Each path is a new rotation, seen through one point. The rows after it are directions, each followed by how far the rotation turns it, in degrees each step (0 if it stays put).
Each turn is a multiple of 5 degrees from 10 to 175, or 0.
Each row of a path follows its step; steps can be skipped.

step 0: |   2 |   7 |  11 |  -2 |  -9 |  -6 |  -1 |   7 |   0 |   2 |   8 |  -3 |  10 | -11 | -19 |  13 |  -1 |   6 |  10 |  14 |   2 |  17 |  14 |   0 | -12 |   4 |  -9 |  23 |  14 |   5 |   7 |  -1 |  -8 |  13 |   8 |  -4 |  -1 |  -4 |   6 | -25 |   5 |   2 |  -5 |
step 1: |  10 |  -4 |   5 |   7 |  -1 |  21 |   7 |  -9 |  16 | -26 |   9 |  16 |  -2 |  14 |  -9 |   3 |  -5 |   7 |  11 | -15 |  -4 |   9 |  -6 |   1 |  -2 |  -7 |   1 |  -2 |  -1 |  -9 | -11 |  10 |   1 | -16 |  -7 | -13 |   6 |   6 |   9 |   7 |   0 |  -4 |  -9 |
step 2: |   3 |   2 |   1 |  -3 |  -2 |   8 |  -3 |   1 |  -2 |  20 |  20 |  -6 | -10 |  21 |  -6 |  12 |   2 |   7 |  -6 |   5 |   8 |   5 | -13 | -10 |  -8 |   0 |  -5 |  13 |  10 |  13 |  16 |  -4 |   9 |  -2 |  -7 |  15 |  -2 |  -3 | -12 | -23 |  -1 |  -5 |  -8 |
step 3: |  -6 | -10 |  15 | -11 |  -7 |  -4 |  -5 |   7 |  10 |   4 |  14 |  10 |  19 |   9 |  -2 |  -5 | -10 |  -2 |  12 | -17 |  11 |   1 |  11 |   6 |  -4 |  -4 |   9 | -11 | -10 | -23 |   8 |   6 | -10 | -15 |  -4 |  -9 | -11 |   7 |   4 |   1 |  -6 |   3 |  -8 |
step 4: |   4 |   6 |   3 | -14 |   8 |  15 |   2 |  15 |   6 |  11 |   8 |   7 |  -8 |   4 |   9 |   5 |   1 |   6 |  12 |  -3 |  -7 |   9 |  -5 |  -2 |  15 |   8 | -21 |   2 |  -3 |  10 |   4 |  -4 |  10 |   1 |  18 |   2 |  10 | -30 |  -5 |  -6 |  -7 |   5 |  -6 |
step 5: |  -6 |   6 |  17 |  12 |  11 |  -8 |  -8 |  -3 |   3 |  -7 |  11 |   5 |  21 |  -5 |  -9 |  -5 |  -2 |  -4 |   4 |   9 |  -1 |   9 |  -3 | -13 | -13 |   8 |   4 | -17 | -14 |  15 |   7 |  -3 |   0 | -12 |  -2 | -16 | -10 |  11 |  10 | -10 |  -6 |  10 | -12 |
step 6: |   6 |  -2 |   8 | -12 |   7 |  23 | -12 |   5 |   0 |   3 |   5 |   5 | -24 |  -6 |   9 |  13 | -11 |   9 |  10 |  -5 |   5 |   1 |  -2 |  -5 |   3 |  -3 |   7 |  16 | -17 |  14 |  -9 |   3 |   1 | -15 |  -3 |   2 |  -4 |  -3 | -13 |  16 |   9 |  10 |   5 |
step 7: |   0 |  -1 |  15 |  -5 |  -7 |  -8 | -20 |  -2 |   0 |  -4 |  20 | -17 |   1 |   0 |  -5 |   2 |  22 | -15 |   5 |   2 |   1 |   5 | -13 |  -3 |  -2 |   1 |   4 | -14 | -10 |   0 |  19 |  -3 |   4 |   0 |   5 |  11 |  -3 |   3 |  17 | -11 |  -3 |  -1 |  19 |
step 8: |   4 |   0 |  -8 | -10 | -12 |   5 | -12 |   1 |  13 |   7 |  -5 |  15 |  -1 |  -6 |  -4 |  12 | -16 |  -2 |   2 |   2 |  16 |   1 |   8 |  10 |   8 |  17 |   0 |   8 | -10 |  -5 |  -1 |  -9 |   5 | -12 |  13 | -26 |  10 |   4 |   1 |   2 |  16 |   7 |   9 |
step 9: |   6 |  -4 |  11 |  20 |  12 |  11 |   0 |  -3 |   1 |  -4 |  -4 | -10 |  -3 |   2 | -10 |  -8 |   6 |  -5 |  -1 | -14 |   7 |  -2 | -16 | -11 |  22 |   4 |   6 |  -7 |   7 |  13 |  15 |   9 |   4 |  -9 |  18 |  10 |  16 |  -2 |  11 |  -6 | -10 |   7 |   4 |
step 10: |  11 |  11 |   7 |  -4 |   4 |   0 |  -2 |   0 |  -1 |  19 |  -1 |  -3 | -13 |  -4 | -12 | -12 | -13 |  -7 |  -6 |  14 |  14 |   9 |   3 |  13 | -20 |  16 |   4 |   6 |   0 |  -4 |  -8 |  -8 | -11 | -11 |   8 |   3 | -10 |  18 |  -3 |  -5 |   7 |  16 |  -3 |
step 12: |   6 |  16 |  15 |   6 | -17 |  -3 |  -8 |  -6 |  14 |   6 |   4 |   5 |   0 |  11 | -19 |  -2 |  -1 |   2 |  -3 |  26 |  -7 |   1 | -16 |  10 |  -8 |   5 | -16 |   8 |   0 |  -3 | -11 | -16 |   6 |  -2 |   7 |  10 |  12 |   2 |   8 |  -4 |  -2 |  -7 |  -1 |
Speeds:
|  3 |  2 |  0 | -9 |  0 | -2 | -4 |  0 | -1 | -3 | -3 |  0 | -4 |  2 |  2 |  4 | -5 |  1 | -3 |  3 |  2 | -2 |  2 |  2 | -2 |  6 |  3 |  3 |  4 |  3 | -4 |  0 |  5 |  1 |  2 |  1 |  0 | -4 | -1 |  0 | -4 | -1 | -4 | => 170
| -2 | -4 |  1 | -1 |  0 |  4 |  8 |  2 |  3 |  2 | -1 |  2 | -3 |  3 |  1 |  1 |  3 | -4 | -2 | -5 | -2 |  0 |  5 | -1 |  0 |  3 |  5 |  0 | -1 |  5 | -4 | -1 |  4 |  0 | -1 |  2 |  2 | -5 |  0 | -1 |  7 | -1 |  2 | => 155
| -2 |  0 |  1 |  2 |  3 | -1 | -3 | -2 |  0 | -4 |  3 |  1 | -3 | -6 |  1 |  5 |  7 |  1 | -1 |  0 |  3 | -2 |  0 |  1 | -1 |  6 |  2 |  3 |  3 |  0 |  5 | -3 | -1 |  2 | -2 | -3 |  1 | -2 |  3 |  8 |  3 |  3 |  2 | => 40
| -1 | -1 | -3 |  2 |  2 | -1 | -7 | -6 |  0 |  5 |  2 | -1 |  0 |  2 | -7 | -3 |  1 | -7 |  2 | -1 | -2 |  1 |  2 |  1 | -3 |  4 | -5 |  1 |  0 |  4 |  1 |  0 |  0 |  4 | -1 |  3 | -2 | -2 |  1 |  1 |  1 | -4 | -3 | => 145
|  2 | -1 |  2 |  0 | -5 | -1 | -4 | -2 |  3 |  4 | -3 |  5 |  0 | -5 |  3 |  6 |  1 | -5 |  0 | -2 | -2 |  1 |  3 | -1 | -1 | -1 |  4 | -4 |  3 |  0 | -2 | -3 | -5 |  2 |  0 | -3 | -2 |  6 | -2 | -3 |  1 |  2 | -6 | => 145

step 0: |  -2 | -10 |   8 |  -1 |   3 | -15 |   2 |   2 |  -8 |  -7 |  -8 | -10 |  20 |   5 |  -2 |   8 |  10 |   8 |   5 |  -5 |  -5 | -16 | -10 |  13 |   2 |  -5 |   0 |  -6 | -11 |  -5 |  -3 |  12 | -10 |  -3 | -11 |   7 |  20 |  14 |  -1 | -18 |   8 |   2 |  13 |
step 1: |  11 |  -3 |  10 |  -2 |  -9 |  -5 |   0 |  -5 |   3 |   7 | -20 |  -9 |  12 | -19 |  -9 |  -1 |   5 |  -3 |  -1 |   8 |  -6 |   1 |   3 |  11 |   9 | -18 |  -7 |  -4 |  18 |   3 |   5 |  14 |  -4 | -11 |  -1 |   3 |  -7 |  -2 |  20 |   4 |   0 | -17 |  10 |
step 2: | -12 |   8 |  -1 |  -3 |  -6 |   8 | -15 |   2 |   2 |   0 |  -6 |  -3 |  -9 | -13 |   4 |  -3 |  -3 |  -6 |  -9 |  14 |  -7 | -11 |  -6 |  -7 |  14 |  -7 |   0 |   1 |  -5 |  16 |  16 |  12 |   3 |   2 |  -2 | -21 |  17 |  19 |  10 | -14 |  -3 |   1 |  -3 |
step 3: |  10 | -26 |   3 |  -1 |  -8 |   3 |   6 |  -9 |  16 |   5 |  -7 |  -7 |  10 |   3 |   4 |  19 |   6 |  -3 |  -6 |  -6 |  -9 | -17 |  -1 |  13 |   2 |   5 |   8 | -11 |  -3 |  -7 |  13 |  -4 |   8 |   3 |   9 | -18 |   8 |  11 |  -6 |  -8 |   0 |  -5 |  -5 |
step 4: |   6 |   3 |  14 |  -4 |   6 |   7 |  -1 |  -1 | -16 |   2 | -21 |  -9 |  11 |  -6 |  18 |   2 |  21 |  -6 | -17 |   5 | -17 |   6 |   0 |   2 |  -2 |   3 |   3 |  -5 |  -2 | -12 |  -7 |   7 | -18 |  -5 |  13 |  -8 |   1 |  -6 |   9 |  -6 |   1 |  -3 |  -1 |
step 5: |  -6 |   8 |  12 |   1 |   7 |  -1 |   7 |  -5 |   5 |  10 |   1 | -18 |   1 | -11 |  -1 |   1 |  24 |   5 |  -9 |   2 |  -8 | -15 | -20 |  -2 |   5 | -11 | -21 |   3 | -10 |   7 |   3 |   5 |   4 | -11 | -19 |  -3 |  -3 |   3 |  -5 | -10 |  -3 |   3 |   6 |
step 6: |   6 | -16 |   6 |   2 |  -9 |   5 |  -1 | -17 |  -1 |   3 |  -4 |  -5 |  10 |  -2 |   7 |   9 |  -9 |  -7 | -27 |   2 |  -5 |  -1 |   6 |  -7 |  11 | -21 | -14 |   7 |   4 |   8 |  14 |  -5 |   1 |  10 |  -1 |  -1 |   1 |  10 |  -3 |  10 |   8 | -16 |   8 |
step 7: |  -8 |  -2 |   0 | -14 |   1 |   9 | -11 |   4 | -17 | -11 |  -9 |  -7 |  12 |  17 |   4 |   5 |  -4 |  -1 | -13 |  -2 | -12 |  -5 |   2 |   9 |   8 |   0 |   6 |  -5 |  -5 |   6 |  -4 |  10 |  -5 |   6 | -11 | -23 |  -7 |  15 |   0 | -14 | -19 |  -7 |   1 |
step 9: |  -8 |   4 |  18 |   6 | -12 | -18 |  -9 |   2 | -13 |   4 |  -2 | -15 |   9 |  -1 |   9 |  -3 |  -1 |  -4 | -11 |  11 |  -4 |  -3 |  -5 |  14 |   7 | -10 |  -7 |   4 |   1 |   5 |   5 |   2 | -12 | -14 |  11 |   6 |  15 |   5 |  14 |  -6 |  10 | -10 |  14 |
step 10: |  -3 |   9 |   3 |   4 |  -6 |   3 | -10 | -10 |  26 |   4 | -13 | -19 |   7 |  -6 | -16 |   0 |  -6 |  11 |  -9 |   6 | -13 |  -7 |   3 |   5 |   4 |   1 |   0 |  -2 |   0 |  11 |   7 |  12 |   9 |   3 |  -7 | -10 |  -6 |   8 |   4 | -18 |  -5 | -17 |   3 |
step 11: |   4 | -16 |  -6 |  -4 |   3 |   7 |  -4 |  -9 |  -4 |  -8 | -11 |  -5 |   1 |  -8 |  -3 |   1 |   3 | -18 | -17 |  -4 | -16 | -13 |   5 | -11 |  11 |  -4 |   4 | -20 |  -8 |  -6 |   8 |   7 |   4 |  13 |   4 |  -1 |  24 |   6 |  11 |  -5 |   8 |  -1 |  -7 |
step 12: |   1 |  -7 |   4 | -10 | -12 | -16 |  -1 |   1 | -14 |   0 |  -4 |  -5 |  14 |  -9 |   6 |  12 |  24 |  10 |  -2 |  -4 |  -6 |  -1 |  -7 |  12 |  11 |  -3 |   1 | -13 |  -2 | -10 |   4 |   7 | -11 | -13 |   4 | -14 |   1 |  11 |  -8 | -15 |  -7 |  -5 | -10 |
Speeds:
|  6 | -2 |  0 |  1 | -2 |  0 |  4 |  2 |  5 |  1 |  0 |  0 | -1 |  2 | -2 |  3 | -1 |  3 | -3 |  3 | -1 | -6 |  0 | -1 |  2 | -1 |  4 |  1 |  2 | -2 | -1 | -1 |  4 |  2 | -7 |  3 |  2 | -3 | -2 | -4 |  1 |  9 |  4 | => 140
|  2 |  3 |  4 |  1 |  6 |  0 |  5 | -2 | -4 | -3 |  3 | -3 |  2 |  6 |  2 |  3 | -3 | -1 | -4 | -1 |  2 | -1 | -2 | -3 |  1 | -3 | -2 |  4 | -2 |  1 | -1 |  0 | -1 |  0 | -2 | -4 | -5 | -2 | -4 |  7 | -2 |  2 | -1 | => 40
| -1 | -5 | -2 | -1 |  3 | -4 |  4 | -2 | -2 |  0 |  5 | -2 |  1 | -1 |  1 |  0 |  0 | -1 |  5 |  0 | -1 |  0 | -3 |  2 | -1 | -4 | -3 | -1 | -3 |  4 |  3 | -4 |  2 |  4 |  2 |  0 |  9 |  0 | -5 |  0 |  7 |  2 | -2 | => 125
|  5 |  0 |  0 |  3 |  2 |  4 |  0 | -4 | -1 | -1 | -5 |  3 |  2 | -3 |  3 | -1 | -2 |  0 | -1 |  6 | -2 |  6 |  6 | -6 | -1 | -4 |  2 |  3 | -2 |  0 |  2 |  0 |  0 |  3 |  5 |  5 |  2 |  0 |  3 |  3 |  2 |  2 |  0 | => 155
|  2 |  2 |  1 | -3 |  4 | -3 |  1 |  0 |  8 |  2 | -1 | -2 | -3 |  1 |  1 | -4 |  1 | -1 |  3 |  2 |  1 |  1 | -1 | -1 |  5 |  0 | -7 |  5 |  0 |  2 |  2 |  2 | -7 |  0 | -1 |  4 |  0 | -4 |  1 | -2 |  1 | -5 |  7 | => 85
| -1 | -1 | -4 |  0 | -2 |  4 |  0 | -7 | -1 |  1 |  0 | -1 |  2 |  3 |  8 | -3 |  2 | -3 | -1 | -1 | -1 |  6 | -4 |  1 | -2 |  3 | -2 |  2 |  4 |  0 | -2 | -4 |  4 | -2 | -6 |  1 |  2 |  1 |  0 | -1 | -4 |  0 |  3 | => 35
|  0 |  1 | -3 |  2 | -2 | -4 |  0 |  3 | -4 |  2 |  3 | -2 | -1 | -1 | -2 |  3 |  6 | -5 |  2 |  4 | -1 |  3 |  3 | -3 |  6 | -4 | -4 | -1 |  1 |  0 |  2 |  1 |  2 | -9 | -1 |  1 | -1 | -4 |  2 |  0 | -3 |  6 | -3 | => 100
|  1 | -3 |  4 |  3 | -1 | -2 | -5 | -2 |  3 |  0 |  7 |  4 |  1 |  1 |  5 |  3 |  1 | -1 |  1 | -4 |  3 | -5 | -2 | -5 |  1 |  1 | -2 | -1 | -4 | -4 |  3 |  1 |  0 | -1 | -1 |  6 |  2 |  6 |  4 |  2 | -1 |  1 | -1 | => 125
